Each named move below is a turn or a mirror, shown by a few rows before and after it. Which moves, in which order, take the first row of each later pair to the second? The first pair is answered.
move Pek:
[1.97 -1.37 0.46 0.04 -0.05 -0.05 -1.70 -2.42 0.60 -1.48 2.11 1.71 1.04 0.22 1.40 1.94 1.62 1.80 0.10 -2.73 1.34 0.62]  ->  [2.03 -1.35 0.71 -0.09 -0.09 -0.03 -1.55 -2.25 0.68 -1.25 2.02 1.67 1.29 0.21 1.24 2.10 1.47 1.78 0.09 -2.89 1.17 0.51]
[1.57 -2.63 -1.75 -0.70 1.64 -0.53 0.94 -0.18 0.63 -2.58 -0.51 -1.66 -0.47 -0.12 -1.06 1.04 0.63 0.20 -0.07 -1.79 0.78 -1.37]  ->  [1.24 -2.61 -2.15 -0.37 0.95 0.07 0.15 -0.31 0.64 -2.61 -0.51 -1.71 -1.00 0.17 -1.04 0.77 0.87 -0.08 -0.10 -1.22 1.47 -1.40]
[-1.15 0.83 -0.34 -1.48 0.56 0.75 1.01 -2.04 -0.73 1.83 1.46 0.82 1.20 0.59 1.06 1.07 0.15 -1.16 -0.94 0.66 -1.57 0.43]  ->  [-1.56 0.71 -0.98 -1.25 -0.46 1.54 -0.02 -2.15 -0.83 1.62 1.49 0.91 0.61 0.82 1.12 0.57 0.38 -1.48 -0.99 1.46 -0.71 0.25]
move pom:
[3.26 0.18 -0.58 -0.46 0.69 -0.44 -1.48 0.76 0.60 -2.33 -0.64 0.68 -0.16 -0.06 -0.30 0.38 -0.51 1.68 -2.80 0.09 1.37 1.95]  ->  [2.24 1.63 -0.99 -0.62 -0.43 0.70 -1.93 0.83 0.10 -2.78 -0.91 -0.15 -0.55 -0.14 1.20 -1.04 -1.46 -0.79 -2.03 1.75 1.14 1.40]
[0.90 4.34 -0.77 -1.93 -0.94 1.49 2.65 -1.44 -1.35 0.39 -0.58 -0.74 0.91 -0.92 1.37 -1.13 -2.78 -2.83 2.61 0.82 -2.28 -1.43]  ->  [1.39 2.63 0.29 -1.12 2.36 -0.19 4.47 -1.01 -0.36 0.42 -1.04 -0.64 2.69 -0.61 -0.99 1.29 -1.95 0.60 3.33 -2.75 -1.50 -1.17]
[-0.07 1.73 0.73 -0.04 2.03 -0.50 0.80 -0.42 1.16 -0.48 0.72 0.67 0.34 -2.62 1.39 -0.55 0.47 -1.83 0.85 1.58 1.02 -0.37]  ->  [0.55 1.09 1.00 0.18 2.99 -1.23 1.35 -0.50 1.49 -0.20 0.81 0.89 0.51 -2.46 0.64 0.27 0.70 -0.31 0.79 0.63 0.96 -0.27]
move meb:
[0.73 0.39 -0.40 -0.49 -0.55 -1.83 1.26 -0.59 -2.31 0.69 1.72 1.56 0.37 -2.75 1.88 1.17 -0.76 -1.04 0.21 -2.35 -1.50 -1.16]  ->  [1.08 -1.31 -1.40 0.55 -1.57 -1.24 -0.74 -0.83 -1.81 0.11 2.39 2.67 -0.42 -2.12 0.38 1.81 0.88 0.88 -0.69 -2.38 0.58 -0.79]
[-0.24 -0.39 -0.45 0.90 1.08 2.69 -0.54 1.11 -0.86 -2.67 -2.00 -0.47 1.04 -0.78 1.04 -0.07 0.03 -1.86 1.78 -0.83 0.87 0.47]  ->  [-1.84 -0.56 -0.61 -0.01 0.32 3.06 -0.01 0.14 -1.21 -1.48 -1.26 0.05 1.14 -0.35 0.95 0.32 0.34 -1.80 2.68 -0.79 0.73 -0.92]
[0.47 -0.09 0.67 1.78 1.61 1.32 -0.62 0.42 0.12 -0.46 -1.61 -0.83 0.33 0.31 -2.88 2.57 0.01 1.52 -2.69 -1.83 1.80 -0.46]  ->  [-0.64 1.64 1.87 0.45 2.56 0.61 1.75 0.46 -0.55 0.45 -2.10 -1.66 1.26 -0.16 -1.58 2.27 -1.67 -0.70 -1.43 -1.76 -0.69 -1.23]
move zek:
[3.80 -0.22 0.70 0.23 3.23 -0.31 1.97 0.74 0.30 -0.32 0.55 -0.36 -0.18 -0.35 0.38 -1.23 -1.32 0.06 -3.26 -1.77 -1.54 2.27]  ->  [2.33 0.11 1.08 -0.89 3.58 -0.76 3.37 0.33 0.15 0.71 1.01 -0.22 0.50 -0.24 0.44 -0.54 -1.72 -0.05 -2.13 -2.10 -2.48 1.23]
[-0.01 0.46 -0.85 -0.48 -2.56 1.87 -1.23 -1.07 -0.83 -0.62 0.29 -0.71 -1.78 -0.35 2.59 -2.62 -1.11 -2.02 -1.86 2.91 -1.49 -0.09]  ->  [-3.94 -0.37 0.32 -1.52 -0.82 1.50 2.19 -1.99 -0.66 1.87 1.18 -0.38 0.71 0.51 0.70 0.26 -0.60 -0.20 2.02 0.17 -1.58 -2.69]
[0.77 1.89 2.30 -0.80 0.87 0.04 1.28 0.86 0.88 0.71 -0.92 -0.96 -0.27 0.75 0.71 -1.64 -0.95 -2.68 0.44 1.26 -2.56 -0.75]  ->  [-0.64 -0.13 2.40 0.30 2.47 0.12 2.05 0.63 1.56 0.98 -1.09 -0.80 1.04 1.66 -1.45 0.47 0.49 0.08 1.98 -1.26 -0.40 -1.61]

Between the rows of a pair lie 2 to 3 moves.
[2.49 2.46 0.84 2.07 1.40 -0.77 -1.03 0.63 1.93 -1.21 -2.20 -0.40 1.56 2.31 1.33 -1.27 -0.20 -0.04 -0.62 -1.05 -2.10 2.42]  ->  [0.63 1.46 1.26 1.15 2.19 -1.38 0.82 -0.24 2.09 0.65 -1.01 0.57 2.77 2.99 0.03 0.78 0.46 1.58 1.19 -2.94 -2.27 0.92]  pom zek zek
[-1.02 -0.59 -0.57 -0.99 -1.24 3.24 -0.59 -0.89 0.01 0.94 0.43 1.30 -1.32 1.01 1.17 -2.77 2.53 0.75 1.31 2.78 0.23 -0.99]  ->  [-0.56 0.01 1.59 -1.23 3.12 0.63 3.25 0.02 0.24 1.54 -0.79 0.10 1.22 0.19 0.80 -1.34 1.26 1.43 2.55 -0.23 -2.20 -0.92]  meb zek pom
[1.53 1.37 0.79 -0.64 1.06 -1.69 0.25 -0.02 -0.14 -1.32 -2.08 -1.45 -0.57 -1.39 1.44 -1.75 -1.76 -1.22 0.65 0.61 -0.65 -0.10]  ->  [-1.68 -0.09 0.48 -2.49 0.04 -1.37 1.26 -1.90 -0.42 1.30 0.43 0.30 -0.19 -0.23 -0.16 0.24 -0.51 0.52 2.46 -0.20 -0.36 -2.55]  meb Pek
[4.29 -0.60 2.58 1.92 3.18 -2.15 -1.71 0.28 1.97 -2.07 -0.86 0.32 -0.26 0.30 -2.61 1.36 -0.57 3.18 -1.66 -3.81 2.95 1.70]  ->  [3.28 0.63 0.26 1.64 -1.85 1.06 -5.90 -0.56 1.13 -2.67 -0.15 0.60 -3.15 0.67 -0.66 -1.57 -0.71 -0.20 -2.71 0.96 4.12 1.43]  Pek pom
[-3.54 -0.24 -0.99 -1.92 -3.94 1.11 -0.09 -0.44 -0.70 1.03 1.31 1.05 -0.65 0.81 -0.45 -0.66 0.08 -2.24 0.59 1.71 -0.79 -0.80]  ->  [-1.84 -1.77 -0.92 -2.16 -3.56 -0.10 -0.25 -0.69 -0.01 1.55 2.23 2.38 -0.81 0.75 -2.00 0.73 1.38 0.74 -0.88 0.34 -0.86 -0.07]  pom pom pom
[0.37 1.18 1.17 -0.74 1.31 -1.32 1.22 0.45 -0.07 0.60 -1.14 -0.54 0.53 -0.66 0.51 -0.20 -1.10 -1.56 -0.23 -0.46 -1.33 0.10]  ->  [1.74 -0.65 0.24 -0.83 0.07 -1.51 -0.37 -0.38 0.53 1.18 0.45 1.09 -0.49 -0.12 -0.81 0.87 0.63 1.19 -2.10 -0.60 -0.37 0.86]  zek pom
[4.90 0.18 0.31 -2.15 -1.26 -0.65 -0.73 -0.10 1.48 0.85 2.38 2.62 -1.92 -0.86 -0.53 -0.44 1.39 1.67 -2.71 1.25 -0.49 -0.17]  ->  [4.32 1.60 1.50 -3.14 0.29 -1.57 1.54 0.16 1.07 1.51 2.00 1.86 -0.93 -1.21 0.35 -0.38 0.17 0.37 -1.87 0.84 -2.83 -0.72]  zek meb meb
[-3.48 3.12 0.76 -1.61 1.15 0.73 2.95 -0.17 -1.07 0.53 -1.76 -2.07 0.99 -0.27 2.04 -0.77 -2.30 -4.24 3.39 0.30 -1.78 -2.53]  ->  [-0.53 0.44 -2.48 -0.34 -4.41 2.95 -3.97 -1.01 -0.23 -0.96 0.63 0.51 -3.26 0.48 0.97 -1.91 0.61 -1.92 -1.22 3.69 2.09 -0.35]  meb zek
[3.64 0.76 0.92 1.26 1.64 -1.58 0.83 2.12 0.96 -2.08 -2.14 -1.61 1.07 -2.73 0.52 -0.02 -1.13 0.30 -2.41 -1.11 -1.64 2.36]  ->  [3.49 1.61 0.34 0.87 -0.06 -0.62 -0.17 1.80 0.46 -2.22 -2.04 -1.67 0.09 -2.88 1.65 -1.29 -1.63 -1.37 -2.79 0.39 -1.83 2.01]  pom pom
[3.09 0.68 -1.37 1.91 -1.13 0.69 -3.37 0.98 -0.95 -0.68 0.14 0.89 0.09 0.12 -0.05 -0.89 0.25 -1.23 -1.81 2.79 2.95 -0.09]  ->  [1.65 0.09 -1.83 0.61 -2.79 0.96 -3.01 -0.52 -0.95 1.06 1.87 2.15 -0.36 0.69 -0.53 -0.19 1.08 -0.40 -1.33 3.02 2.59 -1.08]  zek meb
[0.92 -4.27 -3.43 -0.12 0.53 1.28 -3.35 -1.04 -0.29 -0.89 2.82 0.01 -1.00 1.24 0.08 -1.77 2.57 -1.33 -3.38 1.29 2.23 1.16]  ->  [-2.98 -2.91 -2.74 -2.62 -0.01 1.29 -0.45 -2.52 -1.38 1.83 3.85 0.24 -0.02 1.60 0.87 -0.97 1.85 -3.24 -0.49 1.47 -0.46 -1.67]  meb meb
[-4.34 -1.10 -1.37 -1.74 -1.07 1.38 -0.05 -2.02 0.99 0.69 1.28 0.52 1.36 -0.17 0.27 0.09 0.78 -2.81 2.81 -0.13 -1.01 -2.70]  ->  [-0.09 -1.77 -2.23 1.76 -0.53 1.85 -4.02 0.26 2.17 -3.51 -0.93 -0.66 0.16 -0.72 0.01 -1.68 1.31 -2.03 -0.31 0.38 2.28 0.79]  meb pom
[2.74 -0.45 0.83 0.57 2.48 -0.33 1.35 2.39 0.93 -1.23 -1.59 -1.15 -0.96 -0.76 -1.86 -0.06 0.28 1.09 -1.12 -2.50 0.11 1.25]  ->  [-0.75 1.82 0.91 -1.04 1.25 0.90 2.52 1.75 -0.54 -0.35 -1.60 -1.85 -0.65 -0.64 0.34 -1.32 -1.63 -2.79 1.37 -0.46 -1.68 -0.89]  Pek meb
